M: 3 groups of rows, each row roughly a mix of its group's hidden directions:
M (93 x 10):
[[ 12 -38   6 -42  13  17 -46  47  40  -9]
 [-22  40 -33  46  -4 -20  27 -51 -26  10]
 [ 29  54  23  47  28 -15 -32  28  15 -11]
 [ 13 -18 -16  23  -5  32 -35  33 -16  70]
 [ 21   4  60 -37 -24  -5  16   2 -22  55]
 [ -3 -29 -14 -23 -62  51  17  -9  26  26]
 [  9   9  57 -29 -37  -8  22  -2 -32  50]
 [ -6 -17 -17  25  48 -55 -26  44 -19 -12]
 [  1  -4  57 -35 -38  18  14  -9 -34  45]
 [ -6  64  -6  44  -6 -19  10 -46 -31   7]
 [ 22  47   8  45  35 -30 -39  12  31  15]
 [-19  27  17 -28  50 -26  21 -32 -38 -39]
 [-34 -50 -19 -47  -1 -10  33  -2 -38 -31]
 [-16   7 -19  24  44 -56 -35  27 -26 -29]
 [-24  -4   7 -28  10 -30  34 -19 -25 -72]
 [ 15  18  -8  23  35   9 -43  68  -9  28]
 [ -4   8 -48  35  35 -18  -4   4  20 -65]
 [-25   1  36  23 -34 -17 -33 -60 -24  23]
 [  0 -40 -20 -16 -50  44   9  -3  25  49]
 [-41 -41 -31 -47 -29  17  16  -8 -39 -16]
 [ 35  -2   5  49  52 -24 -28  -3 -43 -18]
 [ -4  43   4 -57  20  38  -2  -7 -50  14]
 [  4  -1  52 -28 -40  26  -2  -6 -24  58]
 [ 41  11   2  39  49  -2 -31 -10 -54  10]
 [ 22  10   0  37  72  -7 -25  -6 -34 -26]
 [-39 -20 -18 -36  -1 -35  26 -29 -13 -57]
 [ 33 -49 -21  20 -28 -26  12  37  41 -29]
 [  9  39  30 -25   1  34  14  -8 -72   0]
 [-22   3  47  50  -1 -44 -13 -34 -34 -14]
 [ -3  61   0  41 -13 -23  17 -43 -32  23]
 [ 28  64  25  44  29  -9 -34   1  15   7]
 [  3  40  16 -35  12  58   3 -22 -52  -1]
 [ 40  47  28  45  30  -5 -25  16  27  24]
 [  8   3  51 -31 -41 -15  22   9 -25  56]
 [ -8  47  -6  -7 -14  61 -38   4 -38  23]
 [-25 -61 -19 -37 -34   9  33   3 -29 -21]
 [-13   0  18 -38   9 -23  54 -52  15 -37]
 [-11  -1  -7  16  65 -70 -11 -12  -8   1]
 [ 13  -4 -16  31  27  -7 -42  72   3  25]
 [-14 -18 -56  32  36  14  -1  -9  21 -56]
 [-13 -39 -19  28 -10 -30   7  14  73 -18]
 [ -9 -13 -54  38  25  15 -18  11  33 -53]
 [  0  21  18  20  57 -57  -5  -5 -28 -36]
 [-21  -6 -38 -21  54 -36  22 -38  -9 -35]
 [ 27  36   6 -30  25  27  -7   3 -72  13]
 [ 16  33   7 -52   5  40  -4  -7 -63   3]
 [  9 -66   0 -40  14  17  -3  45  33 -11]
 [-40  10  51  42  -3 -15  -5 -51 -20 -20]
 [-31 -12 -23 -43 -40   6  15  11  62  21]
 [ -5 -13  35  61   9  -8 -13 -41 -13 -51]
 [ 14 -50  22 -27 -24  28 -11  50  27  33]
 [-14   6 -45  11  45 -18  -9 -10  12 -69]
 [ -6  47 -10  30  12 -20  29 -61 -34  14]
 [-16  53   8  42 -33  19  -4 -44 -37   7]
 [  0 -15 -36  38  14  13  -9  31  29 -67]
 [-32  28  48  23   4 -23 -13 -41 -52  10]
 [  3 -15   7 -27 -63  60  29 -16   2   2]
 [ 28  16  17  56  55  -3  -4   1 -47  -8]
 [-25 -68 -24 -32 -18  -1  26  25 -29 -20]
 [  6  64   0  25  29 -19 -38 -21  40  19]
 [ -1  55 -15  67  -5  -6  13 -29 -21 -23]
 [ 20  -7   1  54  60 -18   0  15  -6 -47]
 [-48  31  40  15  37  -9  -5 -39 -29 -29]
 [ -8  19  51 -31 -42   8   1 -20 -40  44]
 [ 36  50  26  46  30  -7 -30  18  25  19]
 [-24  39 -27  27   7 -16  22 -66 -32   9]
 [ 11  23  57 -41 -27 -13  -7   0 -23  52]
 [ -1  25 -28 -12  39  19  35  49  28  44]
 [-15   4 -20 -68 -37  23  26  26  29  19]
 [  8 -16 -46  41  31  15 -12  20  40 -48]
 [ -5  19  15 -34 -50  47  32 -40  14 -22]
 [ 36  29  21  60  30 -20 -34  25  10  19]
 [-15  45 -20  54 -25 -30  32 -28 -25  16]
 [ 11 -41 -35  22 -17 -43 -24  12  52  28]
 [ -1 -21 -36 -14  63  -8  -7  -7  23 -57]
 [ -5 -40  22  -8 -12 -18  48 -47 -41 -30]
 [ 12   5  16  40  59 -12   2   6 -28 -58]
 [  5  21  13  28  65 -57 -16   2 -18 -13]
 [-11 -16 -38  -3  51 -20  16 -10   8 -67]
 [  3 -18  30  -5 -50  24  16   4 -12  71]
 [ -6 -27  -5 -34 -61  59  25   1  -7  -1]
 [ -8  13  57  24 -31 -19   9 -24 -60  -8]
 [ -8 -16 -51  37  25  15 -14  13  30 -58]
 [ 38 -11   1  40  48  -2 -23  -8 -30 -53]
 [  1 -44 -18  24 -32 -45   3  22  58   4]
 [ 21 -40 -12  63  -5  -2   9   8  54 -22]
 [-28 -24   0 -23 -10 -30  35 -59 -24 -40]
 [-16  51  -8  38 -16  -4  10 -56 -35  25]
 [-24  -7 -31 -44 -28  15  10  12  60  37]
 [ -5 -39 -28  18  -3 -42   0  27  68  -7]
 [ 29 -12  16  60  37 -16   4   8 -21 -53]
 [ -3   3  48 -31 -33  18  14 -25 -38  53]
 [-21  41   7 -56  25  28 -19 -27 -44   3]]
which group is each row in? (one row of each group first):
[-19 -57 -10 -46 -33  18  47  -5 -10 -14]  <99>
[  4   3 -27   2  56 -32  16  -9   6 -68]  <125>
[-29  -1 -18 -42 -41  21  22  10  53  35]  <86>

[ -6  38   9 -56   0  22 -14 -16 -58  28]  <86>
[  3 -42 -12  46   0 -31   8  18  58 -32]  <86>
[  4  58 -10  55   6 -21  23 -39 -25 -10]  <125>
[ -8  75  -2  41 -19 -12 -28 -28 -20   3]  <125>
[  0  32  13  20  61 -54 -12   3 -18 -32]  <99>
[ 13   3  55 -57  -6  -5   2 -13 -25  49]  <125>
[ -8   7  49  40 -26 -38  -5 -26 -51  13]  <86>
[ 11  24  33   1 -47   0 -19  13  -4  72]  <125>
[-32  -9   2 -43 -67  13  22  -5  38  12]  <86>
